0: 7,3,7,4,3,5,4,3,4,4,5,7,5,3,5,0,8,2,4,5,3,5,3,2,2,1,2,5,3,5,3,4,6,6,3,3,3
1: 6,4,6,1,2,7,1,3,4,7,1,7,7,2,4,0,9,0,4,6,2,5,2,4,2,0,4,2,1,3,4,4,2,6,6,4,6
2: 5,5,5,2,0,8,1,1,2,9,4,8,7,3,3,0,9,4,5,8,0,8,2,6,1,2,4,0,4,3,0,0,0,4,9,4,8
3: 6,4,7,5,3,7,3,1,4,6,5,6,6,2,3,0,8,5,4,6,2,5,3,3,2,3,4,2,4,5,1,4,3,5,5,3,5
4: 5,4,7,2,3,5,4,3,5,3,4,5,6,4,4,4,5,2,1,3,4,5,3,2,2,5,6,2,6,5,4,6,5,7,4,5,4
5: 5,5,7,1,8,7,4,3,4,4,2,6,5,2,3,5,2,2,2,5,5,3,4,4,3,4,5,2,4,5,6,7,6,5,5,6,5
6: 6,9,2,8,3,7,1,7,2,8,4,6,8,3,1,3,3,3,7,8,1,4,6,5,2,4,0,6,4,8,6,3,4,5,7,1,6
7: 5,7,3,7,3,6,3,6,3,8,5,6,8,3,3,4,3,4,7,7,4,3,6,3,4,4,2,7,3,6,5,2,5,6,8,2,5
8: 6,8,3,8,2,5,4,7,2,7,6,6,7,3,1,4,4,3,7,7,3,4,7,2,3,4,2,6,3,7,5,3,4,6,7,4,7
9: 5,6,2,7,3,4,4,6,1,6,6,5,6,4,2,4,4,4,6,7,3,4,8,2,5,4,3,6,3,7,4,2,5,7,6,3,5
10: 4,4,5,3,4,4,6,5,5,4,5,5,3,5,5,5,5,5,5,4,6,4,5,4,6,6,5,4,4,3,4,7,6,4,4,4,5
11: 5,4,5,5,6,2,6,5,5,4,5,4,4,6,5,4,5,6,4,4,7,5,5,4,5,7,5,5,4,4,4,7,7,5,4,4,4
12: 5,3,4,5,4,3,7,4,5,4,4,2,3,5,5,6,6,5,5,3,5,5,5,4,5,7,5,6,4,5,4,5,6,5,2,6,3
13: 4,4,4,5,4,2,6,4,4,4,7,4,4,9,6,5,5,6,4,3,7,7,3,5,7,3,5,6,6,4,6,3,4,5,4,5,5
14: 3,5,4,5,4,2,5,4,4,5,7,4,4,7,6,5,5,6,4,4,5,6,5,5,7,2,6,6,7,5,7,3,2,4,3,4,6
15: 3,3,3,5,5,3,7,3,5,3,7,2,3,7,6,7,4,6,4,3,5,7,3,5,6,3,7,4,7,3,5,3,4,4,3,5,4
16: 5,4,5,3,5,3,6,5,6,2,6,2,4,5,6,8,5,6,4,4,5,5,6,3,5,7,4,6,5,4,4,5,7,5,3,5,4
17: 4,4,5,5,4,1,6,6,6,2,6,3,4,5,5,5,6,6,4,4,6,6,4,4,4,6,6,4,4,4,5,6,7,4,3,6,4
18: 4,3,6,3,6,3,7,6,6,3,4,2,4,5,5,7,5,5,4,3,7,3,4,5,6,6,6,3,4,2,6,7,6,4,4,5,5
19: 5,4,4,5,4,3,6,6,6,4,5,3,4,3,5,6,5,6,4,5,6,4,4,4,4,8,6,4,3,4,4,5,7,2,5,5,5
20: 5,8,3,8,3,5,2,7,1,6,6,6,6,3,3,4,5,5,7,6,3,4,6,4,3,5,1,5,3,5,4,3,4,6,7,2,5
21: 5,6,2,6,3,6,3,6,2,8,7,7,6,3,3,5,5,3,7,7,2,4,7,3,3,4,2,7,4,7,5,3,4,5,7,2,6
22: 7,7,0,8,4,5,3,7,3,7,4,6,6,3,3,4,3,4,7,8,3,3,6,3,4,5,2,7,4,6,5,3,3,5,6,2,6
23: 5,6,3,7,4,6,2,8,3,7,4,7,7,3,3,5,4,3,8,6,3,3,7,3,2,4,2,6,3,6,6,2,3,5,7,1,6
24: 5,7,1,6,4,5,2,8,3,8,5,7,7,3,3,5,3,2,7,7,2,2,7,4,2,4,2,8,2,7,5,3,4,4,7,3,6
25: 6,7,2,7,4,8,1,6,2,7,3,8,9,2,2,3,1,2,7,6,2,3,6,5,1,5,1,5,3,8,5,3,4,4,8,3,5
26: 4,9,4,6,5,8,2,5,1,7,2,8,8,2,2,1,3,1,7,7,2,2,8,6,2,4,1,5,3,7,6,4,5,4,8,2,6
27: 3,4,6,3,8,7,4,5,5,5,0,5,6,0,4,4,0,2,2,3,4,1,4,8,2,6,4,1,4,4,7,9,7,2,7,7,6
28: 3,4,6,2,7,5,2,5,6,4,0,6,5,1,3,3,2,2,3,3,5,2,4,8,2,4,3,0,4,4,8,8,7,3,6,5,6
29: 4,3,8,2,8,8,3,5,5,3,1,6,5,2,4,4,1,3,2,4,4,3,3,6,2,6,4,2,5,5,7,8,6,3,4,5,5
30: 5,5,6,2,7,8,2,5,4,5,0,5,5,1,4,3,2,2,4,4,4,2,5,6,3,6,3,0,4,5,7,9,6,3,7,5,6
31: 6,5,7,3,6,7,3,3,5,4,1,6,5,3,4,3,1,3,2,4,4,3,4,5,3,3,4,1,4,5,7,7,6,3,5,5,5
32: 6,4,6,3,6,6,3,4,6,4,2,5,5,3,3,2,2,3,3,4,4,4,3,3,2,4,5,2,4,7,4,6,5,5,4,5,3
33: 6,4,8,2,5,7,3,4,4,4,2,6,5,2,5,2,3,2,3,5,4,4,3,4,2,5,4,2,5,6,5,6,6,5,3,4,5
34: 6,4,7,4,5,7,2,3,5,5,3,5,5,3,5,3,3,2,3,4,5,4,3,3,3,4,4,2,5,6,4,6,6,5,5,4,4
35: 6,5,8,2,6,6,4,5,4,4,2,5,5,3,3,4,2,2,3,4,4,3,4,6,2,5,3,2,5,5,5,5,6,6,4,5,4
36: 6,4,6,3,5,7,3,2,5,4,1,6,6,4,4,2,2,2,4,4,4,5,4,4,3,5,4,4,5,5,5,6,6,6,5,5,5
37: 6,5,7,4,4,7,3,3,4,4,3,5,4,4,5,3,4,2,2,3,4,5,3,2,3,4,5,4,5,6,5,6,4,6,3,4,3
38: 6,4,8,3,3,5,5,3,5,4,4,6,5,4,4,3,4,2,2,4,5,6,3,3,4,4,5,4,5,6,3,5,4,7,3,4,5
39: 8,5,8,3,3,5,3,3,5,5,4,6,3,4,4,4,5,5,3,4,4,5,3,3,3,4,5,5,5,6,3,4,5,7,4,4,4
40: 7,3,7,3,2,7,4,3,4,3,4,5,4,3,5,2,6,3,3,5,3,7,3,2,3,4,6,5,5,6,2,4,5,8,2,4,4
41: 7,4,7,3,2,6,4,4,5,5,4,5,5,4,5,2,6,3,4,5,3,5,4,3,3,4,4,5,5,6,3,4,4,8,2,3,4
42: 7,4,7,3,4,6,4,4,5,6,3,6,3,3,5,2,7,4,4,5,4,7,2,3,4,3,5,5,5,7,2,4,4,8,3,3,4

5,4,6,3,4,5,4,2,5,4,4,6,5,3,4,4,4,2,2,4,3,6,4,3,3,4,5,5,5,5,5,5,4,7,4,5,6 -> 38
2,2,6,3,9,5,5,5,7,3,3,2,3,4,6,6,6,3,3,2,5,2,2,7,6,5,5,3,5,1,0,9,7,1,4,7,2 -> 18
3,4,3,5,6,3,5,4,6,3,5,3,4,6,6,4,2,7,4,3,5,7,2,6,6,6,6,3,5,4,4,4,6,4,2,6,4 -> 15
2,2,7,2,8,4,6,4,7,4,1,3,4,3,7,6,7,4,3,2,3,2,5,8,6,5,6,4,6,2,2,8,5,0,3,7,1 -> 18
4,3,5,4,7,3,7,3,5,4,5,5,5,7,6,6,6,5,5,4,4,5,5,5,7,2,7,6,6,4,8,4,2,4,6,4,6 -> 14
2,3,4,4,6,4,7,4,6,3,4,3,3,6,6,6,4,7,4,3,5,4,4,7,6,3,7,5,6,3,3,4,2,3,4,8,3 -> 15
2,2,5,4,6,4,7,3,6,2,4,3,2,7,7,7,3,5,2,2,7,6,2,6,7,5,7,4,7,3,4,6,4,3,2,7,2 -> 15
1,2,4,3,7,3,6,3,6,3,5,5,2,7,6,7,6,5,4,3,5,5,3,7,7,3,6,5,7,2,5,4,2,3,4,5,3 -> 15
3,4,5,4,4,4,4,6,5,4,3,5,3,5,4,6,4,4,4,5,5,3,5,5,5,7,5,3,4,4,6,5,7,5,5,5,6 -> 10
6,7,3,6,3,7,1,6,2,7,4,7,8,3,0,2,3,2,8,8,3,3,6,4,2,3,1,6,3,7,7,2,4,6,7,2,6 -> 6
2,3,4,4,6,3,6,4,6,4,5,4,3,6,7,5,6,4,5,4,4,2,4,7,8,0,6,5,6,2,6,4,1,2,3,6,5 -> 14
2,3,4,4,7,4,7,3,6,4,4,3,3,6,6,6,5,7,4,2,6,4,3,7,7,3,6,3,8,3,3,4,3,3,3,5,2 -> 15
1,3,4,4,5,4,7,2,5,4,4,3,3,7,7,4,6,5,5,2,5,4,3,6,7,3,6,3,8,1,4,5,2,2,3,7,3 -> 15
5,4,3,5,2,2,7,4,4,3,7,5,3,8,5,5,4,6,5,4,7,9,5,3,6,4,5,8,6,6,6,1,2,6,3,5,5 -> 13
3,4,4,4,6,3,6,4,5,2,4,3,2,7,7,5,4,5,4,4,4,5,3,6,6,3,6,5,7,2,4,4,2,3,4,6,4 -> 15
2,3,5,4,6,3,8,2,7,4,4,3,1,8,6,6,4,5,4,4,6,5,4,7,7,3,7,5,6,3,4,3,2,1,3,7,2 -> 15
4,5,5,4,4,5,4,7,5,5,2,4,5,4,4,4,5,5,5,5,6,4,6,5,6,6,3,4,3,4,4,6,7,5,4,5,5 -> 10
6,4,5,5,5,2,5,5,4,4,6,4,4,5,5,5,5,7,3,3,7,5,5,5,5,7,5,5,4,5,3,7,7,4,3,6,3 -> 11
1,2,4,4,7,3,6,3,6,2,3,2,3,7,6,6,4,6,3,3,6,5,3,7,7,2,7,4,7,2,4,5,3,2,2,7,2 -> 15
5,5,7,1,6,6,2,2,5,3,1,6,6,2,2,3,2,1,5,3,5,5,6,5,2,5,4,3,4,5,7,7,7,5,5,5,6 -> 36
5,7,2,8,3,8,1,6,2,7,5,7,8,4,1,3,4,2,7,7,2,4,6,4,4,3,0,7,4,6,6,3,4,6,7,1,6 -> 6
3,4,4,4,6,3,7,2,5,4,6,4,2,7,6,6,6,5,3,3,4,6,4,7,5,2,7,4,7,3,3,4,2,3,5,6,3 -> 15
6,4,6,1,2,7,1,2,4,7,2,8,8,3,5,0,9,5,6,8,2,8,0,5,0,1,4,0,1,3,2,2,2,4,8,3,7 -> 2
4,4,5,5,3,3,6,5,5,3,7,2,3,5,6,5,6,7,4,4,6,6,5,4,5,6,5,4,4,4,3,5,6,4,3,3,3 -> 17
4,6,6,4,5,7,3,4,5,4,1,6,7,1,3,5,3,2,4,3,5,3,4,4,3,5,4,4,4,4,6,6,6,7,4,5,8 -> 36
1,3,5,4,6,3,6,4,6,3,5,2,3,7,7,6,5,4,5,3,5,4,3,5,6,1,7,6,6,2,5,6,3,3,3,5,4 -> 15
2,3,4,4,6,3,6,2,6,2,5,2,2,7,8,6,6,5,4,3,5,4,2,7,7,2,7,4,7,3,4,5,4,2,3,5,4 -> 15
3,4,4,4,7,3,6,4,6,4,5,3,3,5,7,6,5,5,3,2,4,4,5,6,6,1,7,5,7,3,4,5,3,2,3,7,3 -> 15
5,5,3,7,3,3,5,4,4,4,4,4,1,8,6,3,2,7,5,6,7,7,4,6,5,6,5,4,5,5,4,1,4,6,3,4,5 -> 13
5,4,2,7,4,3,6,4,6,4,5,3,2,7,5,4,3,9,4,2,7,7,4,7,6,5,4,5,5,5,5,4,4,4,2,4,6 -> 13
4,4,6,3,5,5,6,7,6,4,4,5,5,4,5,6,4,4,4,6,5,3,5,5,4,6,5,4,2,4,5,6,6,7,5,4,6 -> 10
2,3,4,3,7,4,7,4,7,1,3,4,2,7,7,7,3,5,3,3,6,4,2,7,6,3,7,4,7,3,3,5,4,3,3,7,2 -> 15
4,2,6,4,6,3,4,4,6,3,4,3,3,4,5,7,7,5,4,2,6,2,5,6,5,4,6,5,6,4,4,7,6,2,3,6,3 -> 18
5,4,5,4,4,3,6,5,6,3,6,2,4,6,5,5,6,7,4,3,6,6,4,4,6,5,5,4,5,5,5,6,6,3,4,6,4 -> 17
3,3,4,4,6,4,6,3,7,3,4,4,3,6,7,6,4,5,4,3,6,4,4,7,7,3,7,4,7,4,3,4,3,2,3,6,3 -> 15
2,3,4,4,6,3,6,3,5,3,4,4,3,6,7,5,5,7,4,4,4,5,4,7,6,2,8,5,7,3,3,5,2,3,4,7,4 -> 15
5,3,5,4,4,4,5,6,6,4,5,2,4,4,5,6,4,6,4,4,6,3,4,4,5,6,6,3,4,3,4,6,5,2,5,5,5 -> 19
3,4,4,5,5,3,7,3,5,4,6,4,3,7,6,6,5,6,5,4,5,6,5,5,7,2,6,6,6,4,7,4,1,4,3,4,5 -> 14
4,5,6,3,5,4,6,6,5,4,3,5,3,4,4,6,4,4,3,5,5,2,6,4,5,6,5,4,3,5,6,6,7,6,5,4,6 -> 10
7,4,6,2,2,6,1,0,4,8,3,8,7,2,4,0,9,5,5,6,2,8,0,4,1,2,3,0,1,4,1,1,0,5,8,3,8 -> 2
2,3,5,4,6,4,7,3,5,3,3,2,2,5,6,5,3,7,4,3,5,4,2,8,6,4,7,2,6,3,3,4,3,2,3,7,2 -> 15
3,2,4,3,8,3,6,2,7,2,2,2,3,7,7,6,3,7,3,3,6,5,2,7,7,5,7,1,7,2,2,5,4,2,1,7,1 -> 15
4,5,4,7,5,4,4,5,4,7,6,5,5,3,4,5,4,6,6,5,3,3,5,3,3,6,5,4,3,5,5,4,4,2,7,3,4 -> 19
2,3,3,4,6,2,6,2,5,3,4,4,2,7,7,6,5,5,4,3,5,5,3,6,8,4,7,5,6,2,4,5,3,2,3,7,4 -> 15
5,2,3,6,3,2,6,3,5,3,7,3,3,7,6,4,4,9,4,3,7,8,3,5,7,5,6,7,4,5,4,2,3,6,2,4,3 -> 13
2,3,6,3,6,4,6,3,7,3,4,3,3,6,6,5,4,7,3,3,5,5,3,7,6,4,6,3,8,2,3,4,3,2,3,7,2 -> 15
2,3,4,3,6,4,5,4,7,3,4,2,3,6,6,6,5,6,3,3,6,5,3,8,6,4,7,2,8,2,3,5,3,3,3,8,2 -> 15
